In the data rows, 128 means zero.
Every row has a hidden score from 0 to 20. What is each row's score? 10 is about the middle. The score is a weighted sum of the row's numbers plus the product of two more (or one squared), each taken from its middle value.
[102 108  72 149 132 144 184 154 182 166 135 130 152 142  76 105 110 128
 144 119 123 163 173 113 150 142 119 114 138]: 7
[ 61  97 109 111 148 171  86 158 154 232 194 143 153 139 218  84  38  24
  98 135 219 172 117 225 163 156 189 113 115]: 15
[129 109 141 173 149 172 173 162 121 103  96 117 134 102  76 157 139 156
 137 124  62 116 106  93 148 154  99 126 129]: 10
[182 149 163 136 131 116 128 139 105  82  91  72 126 166 172 154 108  53
 111  89 102 161 128 115 164 160 128 154 126]: 9
[161 161 157 105 123  96 133 117 114 130 127 110 126 142 201 190 148  96
  40  90 140  98 128 120 104 103  83 105 100]: 5
[118 142 106 103 124 143 112 138  89 101 126 173 179 173 123 172 128 114
 121 123 139 131 117  94 146 152 147  91  90]: 9
[ 77 118 135 157 163 131 137 179 158  77  47  83  81 100  85  71 106  94
 150 137 137 171 145 122  79  44 112  88  77]: 10
[113  85 121 158 155 161 151 119  75 162 135 154 106 108  54 131 125 155
 171 134 110  55  96 118 140 148 105 153 128]: 16
[166 111 123 153 125 130 130 124 150 173 151 108 162 124  97  96 127 102
 164 152 118 143 131 106 130  99  72  96 162]: 8
[ 84  80  55 112 177 172 155 196 180 133 141 166 122  81  71  60  85 127
 179 136  89 114 131 104  88  71 102  80  90]: 12
[147 166 127 190 169 194 181 136 114 133 124 135 127 128 103 168 124 139
 119 122  94 116 121  83 101 118 110 112 113]: 10
[ 99  73  77  46  63  87 165 151 117 135 102 111 141 132 213 208 173 159
  71 109 177  93 109 129 104 124 125 177 157]: 8
[180 179 187 156 125 113 135 192 171  74  72  97 123 126 108 130 146 123
 154 150 144 156 106 100  55  76 112  95 114]: 17
[ 99 150 135 171 184 148 121 159 179 130 135 143 102 157 117 141 154 138
 167 157 126 142 101  78  69  72  83  68  72]: 11
[127 123 116 151 117  79 107 119 178 182 147 102 162 170 154 143 147  84
 124 106  72 129 145 146 137 122  98  94 127]: 7
[ 94 127 126 164 159 149 167 134 119 121 101 147 181 188 165 144 146 147
 152 127  94 148 200 167 158 126  99  67 115]: 10
[118 162 118 156 112  82 109 176 170  74  58  95 121 114 113 110 128 116
 155 157 128 167 139 107  84  45  89  66 101]: 8
[120 104 145 125 101 157 130  93  67 111 134 152 200 164 102 149 122  91
 121 152 125 157 135 122 191 183 116 131  93]: 9
[161 134 148 120 141 139 143 147 154  88 153 200 129 183 131 162 144 126
 122 146 111 138 123  99  60  60  97 133 128]: 7
[ 74 101 144  94  90 108  85 142 124 193 176 162 141 131 179  62 102 121
 126 174 193 128  88 193 123 150 214 208 215]: 15
[110 110 165 110  41  54  64  31  81 126 162 167 176 175 150  50 111 176
 163 180 219 141 119 182 150 165 226 242 252]: 12
[143 116 128 184 192 209 177 121 101 121 136 119 167 133 120 113 135 109
 171  90  69  88 107 104 119 140 109 114 129]: 15
[156 141 141 176 163 162 161 130 159 165 148 117 158 129  94 151 139 177
 134 117 113 158 199 142 168 158 123 148 144]: 13
[142  93  82  62  37 107  57  36  34 147  97 174 161 155 103  64 110 214
 197 124 163  72 143 187 211 157 201 105 188]: 9
[100  77  67  97  90 107 113 109 157 146 148 166 156 154 121 108  27  82
 141 171 160 195 132 168 148 175 141 125 109]: 9
[112 146 156 195 171 183 151 103 134 121 150 117 154 167 142 137 132 117
  91 146 125 178 150 154 145 133  97 111 132]: 14
[136 161 158 143 106 142 161 178 179  69  92 139 107  98 109 104 100 126
 137 127  73 140  83  54  61  71 114 110  86]: 10
[108  96  94 134 150 161 139 192 184  86  74  64 103  63  77  80 119 124
 167 110 114 143 140 113 130 110 126 135  94]: 12
[147 150 128 137 118 147 158 154 115 116 100 144 182 142 117 143 102  94
 129 145 118 161 142  80 142 117 121 150 191]: 10
[157 180 120 212 174 166 153 138 138 144 117 134 120  83 131 136 169 152
 131 115  92 147 187 142 173 171 129 114 145]: 13
[141 155 175 141 156 120 160 124 110 143  99  49  80 131 170 143 173 162
 156 145 140  30 100 128  92 101  63  99 105]: 9
[120 146 203  84  40  25  65   9  95 129 143 123  99 128 109  47  54 192
 134 149 180 137 176 201 190 169 222 178 186]: 12
[ 75 151 153 156 151 158 161 156 160  96  99 110  66  49  86  98 118 124
 153 128  90 126 118  97  81  70  98  70  45]: 11
[186 156 113  92 174 176 183 129  67  91 100  85 128 105 110 148 156 148
 104  97 125  95 138 131 123 151 108 148 134]: 14
[145 162 130 208 168 166 164 109 133 150 180 150 167 103 124 127 164 156
 171 129  87  84 156 127 137 126  96 115 118]: 10
[ 81 153 163 173 152 132 146 194 201 101  90 124 108  95 104  81 144 168
 196 166 110 132 116  89  43  14  68  14  42]: 10
[ 68 140 157 170 132  69  94 163 172  74  32 119  71  77 111  99 152 129
 153 132  87 143 111  95  60  67 120  61  50]: 15
[194 190 176 122 168 142  91 117 100 108 128 145 186 197 147 157 128 119
 139 103 129 134 143 110 124 103 109  78 106]: 18
[ 79 111 133  69  29  12  52  34 111 152 162 125 151 205 217 147 135 154
  81 115 160  88 101 189 155 188 230 221 210]: 9
[ 52  95 122  75  56  99  50 124 157 221 151 105  98 120 220 103 141  78
 100 131 225 170 142 186 107  97 163 118 154]: 11
[176 168 122 161 152 193 184 149 100 105 165 165 138 122  91 151 141 146
 130 115  83 128 148 133 159 157 110 122 152]: 8
[ 78 115 123 138 153 135 137 124 109 117  82 148 157 117  54  99  78 148
 149  97  64 123 171 141 125 114  94  69  78]: 13
[146 103 161 112  75 120  98  98 173 210 178 201 151 165 142  91  80 156
 144 136 200 142 117 191 170 191 234 202 201]: 12
[ 85  63 105  60  46  79  53  41  62 133 161 222 174 183 149  47  74 169
 143 128 183 136 162 234 193 158 239 216 205]: 9
[ 77  45 134  60  47  27  69  24  87 148 177 183 164 187 158  90 138 223
 169 172 178 132 162 238 211 217 225 223 189]: 10
[100 107 114 127 127 182 170 125  93 145 165 141 164 138 105 177 164 114
 120  99  97 132 144 118 184 159 124  94  93]: 9
[137 152 118 135 121 163 147 111 106 116 103  92 139 142  90 145 143 143
 148 116  88  97  93 104 168 165 122 114 138]: 9
[115 101 149  82  24  34  37  28  81 122 167 222 191 165 128  65  60 158
 132  97 177  92 131 166 150 150 218 163 167]: 15
[137 122 165 119 143  91 154 127 110 131 158 169 141 124 132 130 112 112
  53  70  98 111 136 122 104  90  96 129  96]: 6
[151 143 123  87 149 170 171 126  98 111 134 129 134 123 169 167 170 184
 123 153 135 104 151 167 122  85  76  90 101]: 9
[145 151 144 191 172 166 147 112  89 119 110 136 162 141  67 133 104 139
 133 147 138 117 145 127 148 159 104 128  97]: 13
[ 87 128  85 173 133 145 128 108  71 129 105 169 166 171 122 165 121 102
 127  76 116 138 165 159 133 154 118 125 103]: 12
[122 128  87 210 178 188 161 136 162 113 100  92 135 150 112  80 102 128
 133 115 114 152 195 149 150 137 107 124 130]: 13
[150 139 136 100 140 125 204 156 165 166 149  88 163 192 201 164 201 176
 121 133 173  39 116 122 125 103  67  75 156]: 5
[ 44  72 131 111  84  85  25  60  74 145 135 147 167 153 208  43 105 122
 104 174 203 168 125 181 128 156 209 185 194]: 14
[170 141 113  77 106 102  81 134  96  85 101  84  99  95  90 120  94  86
 105 115 122 164 121 132 170 148 146 116 146]: 8
[109  54 121  68  48  67  52  33  81 176 153 186 180 174 139  82  79 153
 132 151 191 140 157 199 201 177 221 159 166]: 8
[ 73  95  94 174 155 155 137 115 134 137 116  98 148 140 135 158 152 136
 126  98  98 103 177 145 183 155 122 126 145]: 9
[118  99 105 145 107 151 111 178 117 161 137 166 161 150 175 107  88  38
  90  80 132 126 124 186 158 140 145 141 130]: 6
[173 152 115  85 115 101 156 129 118 165 137 136 126 143 210 165 201 172
 151 124 179  98  86 110  82  94 101 148 188]: 13
[ 94  97 133  72  70  99  94  63 139 194 157 156 130 158 141  85  76 180
 172 190 215 125 168 187 186 126 186  99 192]: 8
[156 131 123  97 171 164 137 116  78 130 141 125 133 119 181 180 188 167
 122 123 146 117 154 118 137 122 101 107  79]: 10
[198 152 131  59 133 107 121 151 106 116 115 109 143 119 144 162 162 127
  99 148 123 109  91  98 115 115 125 166 163]: 14
[155  99 108 129 156 177 186 126 115  86 104 165 151 130 102 126  78 142
 148 116 108 154 112 136 128 167 130 139 140]: 18
[152 133 112  68  86 104 139 118 159  61  91 120 110 194 178 180 127 117
  45  78  88 121  98 110 139 130 129 135 134]: 5
[ 94 115 143 166 134 141 112 136 144 148 114 116 150 120 124 150 143 158
 183 136  77 112 167 124 159 115  99 112 111]: 13
[ 76 119 145 216 198 203 152 185 156  70  24 102  68  74 106  96 134 159
 153 162 125 210 181 123  49  62  96 102  69]: 14
[133 109 177 172 148 173 149 105  68 136 155 112 145 125 136 186 161 109
 109 133 134 137 139  91 177 194 148 186 141]: 10
[107 120 123 177 163 158 147 158 165  29  25 150 153 121 167 156 125 137
 131 173 112 150 137 110  83  89 123 125  87]: 12
[157 139 146 143 150 160 151 101 111 111 104  52  92 127 152 133  99  59
 141 127 107 129 132 130 145 164 106 133 137]: 10
[ 95 117  92 120 131 140 168 188 184  55  53 119 111  76 136 108  98 104
 113 159 142 192 153 109  92  62 105  62  80]: 8
[201 151 158  78 102  92  91 126 168 138 159 132  49 164 161 201 144 116
  67 105  94 112  65 116  90  93  95 149 148]: 17
[ 40  72 166 102  94 110  70  56 114 183 156 163 132 124 155  37  40 194
 144 123 171  92 122 195 186 225 254 214 171]: 15
[129 125 111 168 147 174 139 111 111 124 129  96 123 118 118 133 136 112
 132 108  66  93 151 163 207 172 125 142 175]: 10
[149 146 143 149 101 182 128 140 105 126 102 154 135 125 136 129  52  84
 139 152 113 179 179 190 137 156 112 104 124]: 13
[138 154 130 158 142 122 139 180 163  73  44 145 103  80 100 108 161 124
 122 122 119 160 112 107  85 104 106 123 112]: 10
[ 88  67 134  70  57  92  83  80 150 208 194 165 176 212 234  72  29  63
  90  95 187 141 145 213 146 138 218 183 217]: 14
[178 131 143 117 193 141 105 140 154 100  91  68 111  97  81 105 173 164
 146 152 129 129 131 137  96  85 127 172 143]: 11
[141 165 165 113 117  75  97 112 146 122 167 191 110 145 148 183 139 115
  80 101 123 161 113 108  89 113 112 168 118]: 9
[102  79  94  67  56 108  91 104 113 187 138 157 127 132 177 104 122 187
 154 192 237 177 175 182 185 203 226 148 183]: 13
[197 168 149 108 133 166 208 157 104 111 108  89 159 183 189 160 142 155
 140 138 142  18 120 129 110 135 106 163 175]: 12
[150 161 142 174 194 175 189 249 255 140 122  94 101  81  84  49 111 117
 151 134 107 159 166 134 118  74  83  48  88]: 8
[ 85 107  97  69  54  78  40  87 110 191 161 111 146 139 186  82 100  61
  87 138 193 145 151 213 137 128 182 172 181]: 9
[153 139 162 119 152 116 180 155 137 147 124  84 130 100 182 144 177 114
  70 106 172  62  62 103 110 116  87 109 133]: 5
[127  96  96 159 157 160 142 139 193 179 140 107 112 112  95 114 160 177
 143 137  91 136 160 174 148 127  91  91 113]: 10
[145 131 155 171 162 157 157 114 122 161 146  99 142 142 101 184 138 139
 156 164 107 128 141 138 202 199 123 143 136]: 9
[105 130 182 193 164  94  92 117 129  57  67 119  92  86 131 139 171 135
 124  87  87 120 101  48  39  55 110  64  52]: 10
[100 126  67 116 113 150 152 121  89 111 106 133 152 155 104 179 151 142
 104 104  81 123 199 146 166 140 112  87  81]: 9
[156 162 131 139 103 133 114 116  75 124 176 127  92 151 120 172 122  87
 126 163 146 159  76  60 152 140 136 115 106]: 17
[183 163 129 135 127 131 102 175 183 126 134  84 118  97  82 105 134  86
  64 123 126 180 164 112 112  69 126 134 151]: 8
[ 93 103 135 154 145 103  85 169 198 122  54  17  22  55  50  99 138 144
 154 116 118 145 133 115  77  60 103  61  66]: 10
[139 137 132 165 166 163 154 184 198  82  80  19  77  92  48  54  78 108
 111 125  74  87  99  87  67  84 130 156 119]: 13
[113 134 145 126 138 119 149 195 148  82  55 100 120 118 140  89 113  80
 134 136 126 180 132 112  70  69 109  54  86]: 10
[114 134 120  90 131  87 105 119 100  88 130 161 147 145  96 101  90 105
  94 102  95 122  97  86  65  87  92 116  97]: 8
[140 166 177 144 113 142 112  78  45 171 193 153 143 193 134 176 165 142
 124 108 100 137 152  98 162 163 129 142 120]: 15
[169 148 191 112 137 122 111 122  94 103 199 136 166 186 130 165 139 196
 183 164 128 121 147  96  70  66  89  84  51]: 19
[103 166 155 161 161 167 171 132 122  62  69 120  66 106 141 166 121  66
  58  70  74 164 167 141 104  84  98  87  69]: 10
[ 20  85 138  95  96  84  56  78 137 194 159  98 107 127 147  48  60  74
  81 135 207 118 135 197 163 166 215 148 164]: 10
[ 71  63  77 139 145 117 146 150 145 118 105 165 128 154 113 105  83  83
 160 160 133 146  99 153 138 147 136 129 112]: 8
[152 120 105  63  97  35 123 123 132 173 153 115 138 141 144 108 135 131
 118 133 146  46  70 109  88 125  93 127 151]: 12
[125 137 153 186 133 126 108 130  69 120 159 182 166 149  83 130 134  95
 115  93 136 169 113  77 134 133 126 117  70]: 8
[ 97 112 106 172 171 191 188 149 123 122 114 125 154 155 123 147 130  87
 109 119  98 139 147 107 144 152 124 137 129]: 9
[102  87  52 134 155 134 164 143 145 115 126 171 172 148 169 135 100 141
 168 149  75  86 143 134 143 162 111  96  70]: 9
[ 94 137 140 133 147 138 122 100 125  57 118 146  84 167 172 190 151  62
  50  71  84 107  71  92  83  97 107 104  93]: 7
[ 98 119 111 173 157 161 179 233 237 127  95  87  81 105  93  68  99  76
 119 133 120 181 158 103  91  66 113 117 135]: 9
[172 184 126 102  76  83  82  96  94 137 151 104 114 134  99 128 150 128
 174 132 127 130 109  94 162 123 145 131 124]: 13
[144 156 135 190 151 148 121  96  86 159 132 113 139 182 120 165 106 103
 121 125  92 150 162 140 170 153 136 130 159]: 10
[ 99 108  90 176 183 173 153 135 178 127  61  69 143 180 169 136  92  81
  78 138 135 153 168 116 146 138  89  81 102]: 8
[128 113 107 111 145 129 121  86  82  71 121 121 117 104 118 164 184 183
 119 126 103  79  67 113 104 103 108 146 129]: 10
[100 132  89 140 110 112 114 148 187  97  87 141 125  54 131 124 121 146
 103 158 128 187  94  87   9  54  94 108  95]: 11
[178 166 104 161 151 140 135  82  63 117 135 134 105  89  85 163 152 131
 125 114  98 107 151 101 114 110  93  89 145]: 10
[158 132 130 139 195 143 168 158 113 153 195 189 203 146 150 125 166 107
 117 109 153 140 149 122 116 116 113 155 145]: 7
[130  93 126 157 183 145 123  89 121 105 132 170 189 170 167 114 108 103
 124 105 105 115 151 113 150 155 108 101 132]: 8
[ 93 115  91 174 140 124 157 121 110 129 158 177 218 174 141 138 117 125
 116 128  99 122 162 118 158 145 119 101 125]: 8
[150 132 129 115 163 131 167 118  85 101 160 151 210 197 209 193 190 157
 100 135 138 128 139 171 132 129  80 130 136]: 12
[150 146 111 157 120 117 151 148 166 145 132 136 157 106  76 110  84  83
 138 131 116 129 142 116 194 168 137 147 167]: 6
[216 167 172 100 146  99  77  93 149 137 202 177 107 120 135 191 173 132
  71  85  81  86  69 102  96 105 124 196 173]: 12
[135 102  75  93 130 115 131  55  47  91  97 130 121 138  96 168 100 101
  94  87 145 131 186 154 154 147 129 165 145]: 8
[ 96  68  61  85 108 147 101 145 108 152 104 123 134 148 170 122  75   0
  56  76 128 167 123 138 149 185 162 180 147]: 10
[141 146 135 141 170 142 115 123 117 132 147 123 129  91  97 115 103  91
 114 136 117 155  87  35  73  94 120 110 111]: 11
[ 84 132  96 159 123 160 136 176 143  62 124 189 144 106 103  80  69  79
  96 108 102 124  87  66  75  60 121  66  97]: 8
[ 85 137 121 136 136 151 153 150 134  71  65 138  61  73 120 168 161 124
 132 153 131 152 118  79  95  94 116  64  66]: 13
[ 80 137 144 137 138 114  92 125 132  50  55  70  34 107 102 131 150 134
 158 170 154 204 156 102  57  81 116 100  54]: 12
[203 183 201  91 128 118  86 119  97 144 185 150  80 154 150 188 130 103
 113  84 113 105  42  84 119 140 132 109 112]: 8
[152 147 157 165 163 145 193 167 143 123 103  63 136 135 133 112 154 158
 117  99 128  87 153 140 116 139 104 117 142]: 17
[122 113  72 149 157 139 153 153 171 153 163 202 178 109  94  67  69 118
 142 126 102 114 164  90 143 148 139 140 129]: 10
[133 152 126 113  83  81 127 113  86 122 181 131  96 157 117 161 121 118
 120 126 110 149 109  93 171 161 148 146 126]: 18
[113  76  66 151 151 189 171 161 162 167 155 148 123  99  74 126 124 141
 143 144  84 111 166 164 195 199 147 153 108]: 12
[183 182 162 117 151 178 146 150 116 121 155  88  93  98 150 155 143  98
 162 151 133 179 121 109 121  96 123  98 157]: 10
[ 73 138 172 125  88 117  90  65 117 149 147 132 129 192 187  87 109 154
 166 140 174  78  58 200 154 181 228 225 166]: 16
[200 198 202 165 164 169 204 210 150 161 153 118 144 118 138 129 160 110
  95  97 117 103 121 119 113 104 105 157 160]: 8
[138 142 152 183 153 135 166 133 187 167 162 121 108  76  65 124 112 198
 160 150  89 122 159 142 136 119  84  96 112]: 9
[165 111  80  98 142 174 166 108  71 126 101  32  67 115 162 165 182 177
 140 126 172  50 123 127 121 131 103 114 151]: 9
[ 76 137 111 110 111 121 115 130 172  76  87 162  92 102 111 133 119 106
 140 170 137 153 132 109  97  79 105  38  58]: 8
[190 143 155  93 140 183 155 143 150 141 158 129  94 136 160 189 157 168
 131 142  97  45  77 100 103 117 114 164 108]: 11
[ 79 142 153 182 201 196 182 199 148  31  13 107  91  99 139 118 133  98
 168 187 131 142 109 112  64  52 104  83  61]: 12
[174 184 149 153 119 147 137 124 138 139 114  95 171 166 122 141 132 152
 150 144 117 165 116  96 135 149 121 158 211]: 11
[133 177 163 149 152 123 129 147 122  93 127 133 131 106  74  78 105  79
 126  94 111 132 131 124  84  81  95 105 100]: 13
[ 93 119 119 183 154 177 150 133 109 129 126 147 141 156 104 159 146 131
 124 112  83 134 149 121 162 157 115 109 124]: 10
[176 221 181 135 106 117 114 106  96 138 186 152 121 138 117 149 142 105
  90 105 126 179 148 129 173 190 130 119  90]: 8
[163 148 109 123 183 141 141 158 171  94 104  58 118 116 104  96 126 128
 128 147  64 102  90 130 117 120 109 143 137]: 10
[192 167 143  63 100  98 163  99 121 132 163 112 126 109 201 187 166 165
 110 118 173 102  80  95  81 133 117 186 155]: 9
[155 172 105 116 141 173 135 190 198  96  72  60 126 111  73  58 101  87
 106 169 146 163 128  89  49  64 102 124 105]: 13
[ 90 117 135 110  89  68  73  77 114  35 108 143  76 158 116 160 139 129
 116 146 126 138  99  80  59  68  97  89  61]: 8
[111 102  98 154 150 130 135 115  97 142 136 191 159 133 115 144  91  99
 117  91  96 130 172 165 171 205 132 182 112]: 8
[123 106  90 141 159 173 176 179 168 131 145 177 137  99 123 123  66  91
 152 139 125 158 218 177 184 162 117 153 133]: 7
[106  88 111 145 122 178 135 153 131 160 142 147 155 128 139 111  80  84
  75  89 119 118 137 147 128 153 131 108  63]: 13
[148 134 105 118 140 112 111  78  97 154 139 137 160 143  84 142 123 102
 139 124 123 139 117 134 156 148  99 105 105]: 7
[126 123  63 134 151 193 160 124  78 100  74 100 141 134 130 173 164 106
  90 110 113 110 135 107 159 154 114 120 112]: 9
[117 156 162 140 110 167 152 106  55 142 170 119 138  99  77 139 111  96
 172 150 144 141 146  95 142 122 107  82  56]: 12
[109 145 144 211 210 179 201 146 174 138 153 155 170 144 133 156 186 216
 182 133  96 101 150 125 136 134  89  86  98]: 13
[ 95  72 148  48  32  49  53  35  81 132 151 215 203 171 116  28  76 154
 175 161 193 138 118 186 185 201 244 162 137]: 15
[144 129 105 106  78 140 128 116  81 133 137 108 132 133  86 166 138 133
 143 135  95 128 151 152 181 168 123 135 110]: 9
[ 56 109 154 112  99 119  78  75 149 216 203 145 124 155 180  68  91 106
 127 171 229 150 114 204 144 161 228 217 171]: 12
[123 103 153 149 176 182 137 158 115 111 135  86  95  77  88 124 118  90
 116  85  92 128  98  89 124 107 136 143 137]: 10
[169 132 114 144 102 159 104 159 141 172 183 144 141 125 141  90  25  53
 113 133 182 199 182 180 100  87 134 145 127]: 16
[ 85 112 154 104 116 163  87 150 130 174 142 128 160 139 204  73 112  98
 125 136 196 151 136 207 142 161 204 190 192]: 16
[136  99 118 168 161 134 108  69  64 113 116 149 140 109  81 112  88 122
 124 106  97 137 147 148 153 152  85 126  98]: 8
[ 85 101 146  69  58  11  44  17  99 160 192 192 145 134 130  57  70 157
  98 138 180  96 129 194 183 147 210 174 213]: 8
[112 130 117 115 104  71  77 156 140 139 114  81 115 172 136 131 136 148
 152 165 112 125 147 137 122 106  86  99  82]: 17
[167 156 162 163 137 158 175 174 147 200 145 136 128 108  82 100 115 100
 133 124 105 169 144 112 136 147 123 148 186]: 13
[205 181 140  67  91 104 141  86  33  36  92  95  88  79 204 214 227 186
 138 163 197 121  74 116 124 155 108 176 155]: 10
[189 172 145  89 119 164 128 155 140 145 181 143 127 145 110 154  96  98
 136 138 139 196 127 117 161 161 137 106 126]: 8
[139 134 160  96 123  98 155 107  85 106 103  93 152 125 193 161 172 194
 105 141 168  84  79 122 104  98  91 102 133]: 9
[215 149 112  79 157 139 190 140 114  90 104  97 141 124  94 126 160 133
  92  74  64  14 110 113 116 101  83 121 153]: 5
[108  91 113 150 154 115 158 109 114  82  96 141 148 115  69 119  98 159
 143 150 130 186 176 155 182 171 130 134 132]: 10
[100 131 127 166 147 139  89 144 143  37  31  65  36  88 125 153 140 119
 133 120 114 145 123 113  98  82 111  58  95]: 10
[ 63 123 113 147 134 128 127 154 111  68  64 113  83 156 128 135 152 117
 135 108  88 164 121 103  55  55  84  71  73]: 12
[191 157 146 103 136 122 154 150 160 137 173 171 129 156 124 152 136  98
 105 153 109 126  81  78  94 102 107 181 149]: 15
[148 181 133 109 127 130 141 120  83  28  78 144 118 132 122 140 138 114
 114 120 125 145 132  89  85  83 103 103 116]: 9
[165 184 166 129 100  84  74 120 127 129 154  80  69  84  66 112 109 120
 136 133 150 200 123  97 121 123 123  83 126]: 9
[ 44  33  69  46  20  32  42  56  85 175 159 216 188 169 133  58  51 121
 141 140 171  44  93 165 181 170 225 166 185]: 12
[196 179 183 160 181 143 105 153 159 153 122 128 115 143  96 135 104  42
  97 132 145 147 111 114 132 155 135 152 102]: 7
[101  97 117 192 164 164 139  98 104 151 129 117 151 156 163 170 171 140
 171 146  93  95 132 125 149 152 101  99  88]: 11
[ 84 131 125 177 132 107 112 109 139 126  97 161 144 138  86 139 128 174
 153 161 134 186 170 135 162 116  87  61 107]: 9
[ 72  59  48  55  97 103 118 108 102 132  89 169 160 163 137 125 118  77
 160 126 121 188 189 189 174 182 137 140 120]: 10
[ 77  90 100 191 158 149 133 104 148 162 182 191 198 161 154 133 155 179
 164 167 106 117 176 139 156 137  99  91  69]: 10
[184 186 137 153 139  70  95 148 173  98  53  19  72 114  69  73 140 115
 117 111  95 155 116  89  74  63 100 132 131]: 10
[155 135 128 133 181 141 102 148 162 120  92 108 128 142  94 101 108  91
 107 160 150 194 150 102  92  88 112 134  99]: 9
[133 144 139 147 137 139 114 126 168 130  86  96  41 102 144 183 171 120
 115 134 105 156 138  99  93  67 108  73  96]: 17
[111  79 151  96  81 136  94  52 117 180 207 191 159 165 156  84  97 178
 172 120 177  90 120 175 181 183 228 166 168]: 15
[152 143 119 105 145 143 190 156 118 115 180 160 161  97 102 139 170 170
 125 120 134 136 145 114 123  59  66  77 114]: 6
[137 122  96 126 158 128 173 163 137 148 132  96 104 122 133 122 173 170
 145 146 220 140 120 121  66  96  99 140 180]: 8
[162 148 152 120 123 134  91 118 108 128 153 129 145 119 112 150 117  83
 129 124 122 107  93 113 167 171 148 129 136]: 8
[133 109 111 213 215 191 187 157 194 159 144 106 101  90 133 131 113 139
 152 149  84 100 173 186 210 192 111 117 112]: 8
[ 93  99 119 181 174 148 149 103 138 100  93  84 105 164 142 150 184 167
  96  86  81 112 163 140 133 140 110 116 104]: 10
[102  92 128  95  63  97  63  33 108 188 178 173 148 165 133  55  70 113
 124 146 201 128 136 225 171 148 205 163 181]: 10
[171 161 161 131 115  90 171 146 108 135 124  92 135 150 210 157 172 161
 144 149 167  49  76 116  99 147 111 160 173]: 8
[103 128 128 106 136  79 169 144 121 164 114  84  62 117 155 119 154 115
  95  63 130  39  60 109  66 101  82  96 127]: 11
[155 118 101  84 160 132 198 155 125 102 116  85 150 150 179 144 193 176
 154 135 107  55 110 133 110 127  94 144 136]: 9
[116 115 115 178 152 187 189 156 119 138 104 123 121 146 121 187 168 203
 153  81  80  74 133 139 153 139 102 145 140]: 10
[162 155 141 106 136 128 114 137  96  93 144  94 100 100  67 114  82  94
 118 104 135 160 130  96 141 121 129  87 103]: 10
[155 195 163 168 124  76 102 152 126  66  43 101  89  72 104 106  84  83
 106 163 136 151  93  61  58  73  85 106 120]: 12
[105 112  68 107  61 153 133 151 117 132 119 136 147 126 148 125  65  79
 170 144 147 122  91 156 139 167 148 107 121]: 11
[134 131 117 100 108 146 188 166 119 179 113 111 127 102 118 128 158 159
 127 144 187   4  65 122 119 142  94 118 139]: 7
[109 115 139 106  44  89  40  69 129 196 153 183 152 150 121  34  36 120
 151 128 185 103 153 255 217 193 215 152 214]: 9
